Each row has a hidden score. How much does it go up from the first row of each pair to the second? 10 means little or no change, 20 a big rise and 0 a big fall. The score is a weighted sum of the row's numbers plus the product of two more (or one squared), each taken from its middle value.
[ 43 -28 -54  -2  21 -24 -22  52 -29 -38]
[-36   6  26 -43  15  30  44   8  23   0] ~ 9
[-20   6  26  35 -17  26 -12 -26  34   4]
[-17   7  24  34 -11  32 -14 -29  35   4] ~ 10
[ 20 -29 -58   0   5 -24 -29  51 -45 -60]
[ -3  -4  -1   5 -14   2 -11  28 -32   8] ~ 12
[ 28  24  -5 -14  33  40   3 -35  38   8]
[ 47  -4 -33   5  35 -12 -22  21   6  -6] ~ 8
[-20   3  27  19 -33  21  13   8 -16  29]
[ 31 -28 -60   0  14 -28 -30  55 -43 -52] ~ 7
[-18  12  38  44 -24  36  -3 -40  26   9]
[ 54 -12 -44  -3  36 -18 -10  40 -14 -17] ~ 6
[-24   1  34  37 -36  22   1  -2  -4  27]
[-40  -9  33 -61 -21 -58  51 -37 -28  20] ~ 10
[-18  -3  22   9 -23  20  11  13 -17  28]
[ 60   5 -34   0  47 -14   0  22   6   6] ~ 10
[-44 -12  34 -70 -29 -73  58 -45 -39  24]
[-26  -1  25   5 -19  24  13   3  -9  16] ~ 7
[-29   3  22 -31  20  36  35  14  31  -2]
[-31   4  26 -29  15  33  34  13  31  -1] ~ 9
[ 36 -12 -39  12  19 -21 -35  30  -8 -25]
[-35 -24  15  50 -48  -8 -42  26  45 -11] ~ 15
[ -2 -10 -18  28  -2 -17 -44  28  -2 -31]
[ 67   9 -34  -4  48  -6  12  19   5  15] ~ 8
[-33  -1  36  30 -33  31  11 -10  -5  26]
[-30   0  32  30 -35  28  14 -16   0  23] ~ 10
[-19   1  23  25 -36  17   7  11 -27  32]
[-28  11  41  51 -36  27  -5 -18   2  19] ~ 12
[ 60 -13 -46  -3  42 -22  -6  43 -12 -10]
[ 25 -33 -62   1   4 -30 -28  57 -51 -60] ~ 8
[-45 -10  33 -72 -31 -68  53 -45 -38  23]
[-27   9  41  50 -30  37  -1 -39  24  13] ~ 12
[-36   4  26 -41  14  33  43  11  25  -1]
[-29   5  42  47 -36  35   6 -27  13  18] ~ 16
[ 42 -23 -54   1  22 -24 -21  53 -27 -39]
[ 20 -29 -56   6   6 -28 -29  55 -48 -58] ~ 10
[-30  11  41  43 -34  35   3 -34  17  10]
[  0  14  12  -2  10  36   6 -14  36   3] ~ 8
[  4  -4 -10   4  -8  -2 -11  31 -34   4]
[ 19 -12 -22  54  19 -60 -98  37   9 -16] ~ 18
[ 56 -16 -49  -4  33 -19  -8  42 -17 -18]
[ 13  38  -7   3  19  24 -17 -33  45  -5] ~ 14
[ 60   4 -35  -4  44  -5   2  22   2   4]
[-40  -7  30 -66 -26 -58  45 -44 -33  23] ~ 12
[-18   2  18   6 -20  16   5   9 -10  25]
[ 24  -1 -19  20  17 -19 -47  13  23 -13] ~ 11
[-34  -6  25 -60 -21 -45  39 -39 -27  20]
[-14   3  17   0 -15  21   9  13 -11  27] ~ 9
[-33   5  38  38 -33  31   6 -30  19  15]
[-27  -1  33  27 -27  28  14 -14   3  21] ~ 9
[ 22 -36 -57  -2   2 -22 -31  48 -52 -58]
[-40  -7  27 -63 -23 -54  46 -43 -29  22] ~ 18
[ 58   2 -36  -5  43  -6   3  22   1   3]
[-41  -7  30 -67 -26 -56  48 -41 -33  21] ~ 12
[-37  -1  23 -40  20  34  41  11  24  -1]
[ 33 -37 -56   5   9 -41 -40  62 -46 -51] ~ 11
[-29   5  21 -28  14  35  34   9  31  -5]
[-34   4  26 -38  13  28  45  12  25  -4] ~ 9
[ 64  15 -28  -6  50   5  14   8  15  16]
[ 12 -16 -35  15   1 -20 -33  39 -30 -42] ~ 9
[ 59 -11 -45  -6  41 -15  -3  40 -12 -10]
[-19   1  25  17 -27  24  11  12 -17  31] ~ 12
[-40  -7  29 -64 -24 -56  46 -43 -32  21]
[ -8  -5   3  21 -16  -3 -14  33 -31  10] ~ 8
[-38   1  26 -39  17  33  44  12  27  -1]
[ 31 -33 -61   5  16 -25 -26  54 -43 -60] ~ 10
[-28   4  41  50 -35  28 -16 -24  10  25]
[-45 -12  34 -71 -26 -73  54 -43 -41  23] ~ 9
[-45  -7  33 -72 -25 -69  51 -43 -39  24]
[-46 -11  33 -72 -30 -71  54 -44 -40  26] ~ 10
[-33   1  26 -43  18  34  42  12  29  -2]
[ -7  -7  -9  27  -8 -14 -46  15   3 -31] ~ 15
[  3  11   9  -4  14  36   3 -16  37   5]
[-38  -5  29 -62 -22 -50  43 -43 -29  22] ~ 11
[-33   1  38  39 -40  30   7 -15  -1  25]
[ 18 -41 -60   0   4 -25 -31  56 -56 -59] ~ 2
[-28   3  37  40 -36  29  10 -22   3  21]
[-32   3  39  38 -26  30   2 -31  18   8] ~ 11
[ -6   2  -9  33  -4 -12 -50  20   8 -26]
[-25   6  31  22 -33  27   8  -2 -12  27] ~ 9
[-44  -9  35 -70 -29 -70  53 -43 -37  21]
[ 22  20  -3 -11  27  32  -3 -30  35   4] ~ 10
[ 54  20 -20  -9  46  17  13  -7  21  18]
[-10 -11  11  31 -19  12 -29   7  45   5] ~ 11
[ 56   0 -34  -1  41  -7  -3  22   2  -4]
[ 33   0 -21  16  26 -12 -34   5  21  -7] ~ 13
[  5  14   7  -4  12  37   3 -23  38   4]
[-42  -8  33 -70 -28 -63  49 -43 -36  24] ~ 10
[-14   1  19   9 -20  20  12  13 -11  28]
[-29  13  40  45 -32  34  -2 -35  20  12] ~ 13
[-25  11  38  42 -27  38  -6 -39  22   9]
[ 56  20 -22  -8  47  15  15  -4  21  16] ~ 9
[ 44 -21 -55   2  22 -26 -21  53 -29 -42]
[ 23  55 -26   0  14  20  -2 -56  51   6] ~ 18
[-32   8  39  43 -37  27  -1 -20   7  17]
[ 30  24  -6 -15  32  39   1 -35  37   8] ~ 10
[ 22 -36 -58   3   4 -29 -30  54 -52 -62]
[ 26  47 -22  -6  20  27   1 -53  48   8] ~ 19
[-32   2  38  38 -34  33   8 -32  15   9]
[-10   7  17  31 -16  21 -17 -13  37   3] ~ 10
[-16   1  22   6 -21  21  11   9 -18  27]
[ 22  25  -5 -14  28  33   0 -35  37   6] ~ 13
[-30   4  38  32 -31  33  13 -15   5  18]
[-24   6  25  16 -28  24  11   8 -15  30] ~ 9
[-46 -10  34 -71 -30 -73  56 -45 -39  24]
[ 13  15   0  -2  21  33  -5 -19  40   4] ~ 9
[ 33 -28 -60   2  11 -28 -30  57 -42 -52]
[-36   4  27 -38  18  32  40  11  26  -2] ~ 9
[ 20  46 -18   0  17  21  -5 -47  46   1]
[-14   1  19   8 -14  11  11  14 -19  23] ~ 5
[-20   4  22  24 -29  16   2  20 -20  32]
[ 22 -32 -60   5   1 -25 -33  52 -48 -65] ~ 7
[-46 -10  31 -72 -30 -69  50 -44 -39  25]
[ 59   9 -31   2  45 -10  -1  17   8  11] ~ 8
[-37   0  26 -39  16  35  39  12  25  -4]
[-27 -11  15  43 -49  -7 -38  22  22 -14] ~ 15
[ 39 -31 -45  10  28 -36 -43  52 -23 -28]
[-28  -1  37  37 -37  25   0  -8  -7  23] ~ 11
[ 34 -33 -59   2  14 -26 -26  55 -43 -49]
[-30   7  42  48 -42  33   6 -26  12  19] ~ 16
[ -7  -4   8   8 -23  12  -1  24 -27  30]
[ 16  12   0   1  22  33  -4 -19  39   4] ~ 11
[-24   8  31  18 -26  25  16  -7   0  22]
[-37  -6  28 -62 -23 -52  42 -43 -30  20] ~ 11
[ 12 -12 -24  51  12 -57 -97  33  19 -15]
[ 66   1 -39  -5  47 -10   9  28  -4   5] ~ 3
[-28   8  41  37 -31  30   2 -23  18   6]
[-25   8  44  44 -36  34  -3 -27  13  25] ~ 11
[-11  -2  13  35 -29  13 -34   0  41  -4]
[ 61   0 -36  -3  45  -6   2  25   1   1] ~ 7
[ 56 -16 -47   1  38 -25 -14  43 -18 -15]
[ -5  21   9   8   3  15 -17 -23  34  -8] ~ 11
[-24   5  32  33 -39  21  -2   5 -15  29]
[-24   7  40  45 -28  33  -2 -38  23  10] ~ 13
[ -8  41   1  18  12  10 -40 -19  41 -19]
[-28   9  43  49 -35  33  -1 -27  14  17] ~ 15
[-31  13  42  49 -33  26  -5 -23  12  14]
[-32   1  25 -35  13  36  36  16  28  -4] ~ 4
[ 23 -33 -61   5   4 -24 -30  52 -52 -61]
[-12 -13   0  14 -21  -6 -21  34 -36   4] ~ 14
[-37  -6  27 -61 -21 -48  42 -40 -28  19]
[ 27  48 -22  -4  20  26  -1 -52  48   8] ~ 15
[-35   3  26 -28  17  38  34  16  32  -2]
[ 61 -10 -47  -3  39 -20  -4  44 -15 -13] ~ 12
[ 55  10 -29  -3  44   2   4  10  14   6]
[ 42 -23 -55   6  16 -24 -23  51 -34 -40] ~ 8
[-44 -12  34 -72 -28 -72  54 -45 -40  26]
[-21   3  28  10 -25  28  13  -5   0  21] ~ 8
[-32   8  39  46 -39  34   4 -16   3  24]
[ 54  19 -21  -9  44  17  11  -6  24  17] ~ 10
[ 20  48 -19   1  15  21  -6 -50  47   4]
[ 47 -20 -50   1  29 -23 -18  45 -23 -27] ~ 3
[ 27  24  -6 -15  33  40   2 -36  37   7]
[ 55  21 -21  -9  46  18  15  -8  22  17] ~ 9
[ 14  42 -12   4  16  22 -12 -42  45  -2]
[-47 -12  36 -73 -29 -75  52 -44 -41  22] ~ 9
[ 21 -38 -60   4   4 -31 -37  59 -57 -64]
[-44  -8  32 -70 -23 -63  49 -47 -36  25] ~ 15
[ -7  -4  10  31 -16  13 -34   4  41   0]
[-28  10  44  51 -34  34  -3 -38  19  17] ~ 12
[-41  -7  28 -67 -25 -56  46 -42 -32  23]
[ 56  -6 -39  -1  40 -11  -7  31  -6  -8] ~ 8
[-47 -11  34 -73 -30 -71  52 -46 -40  25]
[-28  27   9  35 -13 -12 -66   5  33 -30] ~ 2
[-34   4  26 -42  13  31  46   8  22   2]
[ 16 -27 -48  -5   3 -18 -21  40 -41 -49] ~ 8
[ 17 -37 -60   0   4 -25 -30  53 -60 -63]
[-10   3  -9  28  -2 -17 -50  21  13 -31] ~ 17
[-17  -2  21  28 -34  10 -10  19 -25  26]
[ 19 -16 -21  57  22 -59 -92  41  21 -15] ~ 18
[ 29 -21 -45  24  17 -44 -46  52 -20 -34]
[-27   7  34  36 -28  27   5   2 -10  30] ~ 8
[-47 -11  34 -73 -31 -74  54 -45 -40  24]
[-39  -7  32 -46 -21 -38  44 -27 -14  16] ~ 9
[-46 -12  33 -71 -31 -69  51 -44 -38  24]
[ 27  22  -6  -8  31  37  -2 -31  39   8] ~ 11
[-42  -8  31 -66 -27 -59  48 -41 -32  24]
[-42  -8  31 -69 -27 -62  50 -43 -33  23] ~ 10
[ 58  16 -25  -3  46   6   9   2  15  14]
[ 63  15 -28  -6  47   7  14   5  15  18] ~ 10
[ -3  19   8   8   0  13 -14 -26  35  -7]
[-13   5  14   4 -15  20   2  14 -16  25] ~ 9
[-24   0  14  29 -28  10 -11  22 -22  28]
[-27  -1  34  38 -39  31   2 -15  -9  26] ~ 10
[ 56  -1 -36  -4  40  -8  -7  27  -2  -8]
[ 26  50 -23  -4  20  25   2 -53  46   6] ~ 17
[ 47 -24 -52  -3  26 -25 -17  52 -30 -34]
[ 50 -15 -44   4  34 -31 -22  41 -19 -17] ~ 12
[-34   1  26 -44  18  32  44  11  26  -4]
[-24   2  30  29 -32  20   3   8 -19  35] ~ 14
[-32   7  43  43 -28  36   3 -36  21   7]
[-45 -12  34 -71 -29 -73  54 -43 -42  24] ~ 9
[-46 -13  34 -72 -30 -75  54 -46 -40  25]
[-33   6  42  48 -31  32  -3 -35  15  18] ~ 11
[-25   8  41  45 -29  36   0 -35  22  14]
[-10  -3  17  31 -21  18 -22  -3  43   2] ~ 9
[ 21  16  -3  -5  27  33  -9 -24  40   5]
[ 26   1 -20  21  23 -14 -42  13  21 -11] ~ 10
[ 27 -18 -38  13  12 -25 -38  39 -12 -40]
[ 32 -27 -62   6  13 -29 -24  59 -43 -56] ~ 8
[ -2  40  -2  12  12  15 -30 -26  43 -14]
[ 10 -33 -41   3   1 -24 -33  50 -51 -38] ~ 7
[ 35 -26 -57   1  15 -26 -24  53 -40 -50]
[ 16 -25 -50  -3   1 -16 -29  36 -45 -49] ~ 7
[ 56  13 -26  -1  47   0   8   7  13  16]
[ 34 -20 -40  17  28 -41 -54  43  -7 -16] ~ 11
[ -2  -1   9  26 -12  14 -24  -4  43   0]
[ 55  17 -21  -7  44  12  11  -3  22  16] ~ 9
[ 22 -25 -56   8   3 -28 -41  50 -39 -56]
[-26   5  35  29 -32  27   6   1 -14  30] ~ 12
[ 25  54 -26  -2  17  21   1 -56  51   6]
[ 26  21  -5 -10  30  38  -5 -29  39   7] ~ 6
[ 27  46 -21  -5  21  26   2 -52  46   6]
[ 65   5 -36  -5  45  -5   9  22   3   7] ~ 4
[-28   6  40  47 -36  35   1 -36  23  14]
[-29   4  24 -29  16  35  30  12  29  -2] ~ 4
[  3 -13 -23  20  -3 -20 -43  29 -19 -34]
[ 20  -9 -29  43  15 -54 -87  41  13 -12] ~ 13
[ 24 -36 -64   5   5 -27 -28  57 -52 -64]
[-34   6  24 -37  16  37  41  12  30  -1] ~ 11
[  9 -12 -21  56  20 -56 -97  39  11 -10]
[ 62  -1 -39   1  42 -16  -4  31  -1   4] ~ 3
[ 55 -18 -49  -4  35 -19  -8  46 -21 -18]
[-30   3  25 -44  15  29  43   5  20  -2] ~ 9
[-17   4  17   8 -22  16   5  14 -11  26]
[-45 -12  35 -72 -31 -73  55 -44 -41  27] ~ 12
[-29   6  38  38 -34  29   5 -19   2  19]
[-31   6  41  46 -37  35   2 -21   3  18] ~ 10
[ 28 -33 -57   3  12 -30 -28  55 -44 -58]
[ 67   0 -41  -3  47 -11   7  30  -4   4] ~ 11
[-24   6  31  21 -29  30  12  -6  -3  24]
[ 28  26  -5 -15  34  41   2 -35  37   8] ~ 12
[ 20 -28 -54   8   2 -26 -32  51 -44 -59]
[-26   0  38  35 -35  28   3  -2 -10  28] ~ 13
[-37   3  27 -39  15  34  37  12  28  -2]
[-25  10  37  41 -24  36  -3 -38  30   7] ~ 16
[  6  12   7   1  12  38   2 -23  36   4]
[ 69   4 -37  -4  47  -9  10  24  -1  10] ~ 9
[-35   1  23 -33  14  36  39  10  30  -3]
[ 27  21  -5 -10  30  37  -5 -30  39   8] ~ 15
[-21   4  28  32 -36  16  -2  10 -16  34]
[  9 -31 -46   6  -1 -26 -35  47 -47 -44] ~ 7
[ -6   5 -12  26  -1 -14 -52  17  14 -29]
[ 61 -11 -47  -3  42 -19  -5  39 -18 -10] ~ 8
[ -2   2 -13  25   0 -16 -47  23  -1 -35]
[ 68   2 -38  -3  48  -9  10  26   0   7] ~ 10
[-46  -9  33 -72 -29 -72  54 -44 -42  23]
[ 20 -30 -58   1   2 -25 -30  55 -47 -60] ~ 5
[-32   2  43  52 -39  31   1 -24  10  18]
[-17   1  14   5 -16  13   8  17  -9  26] ~ 7
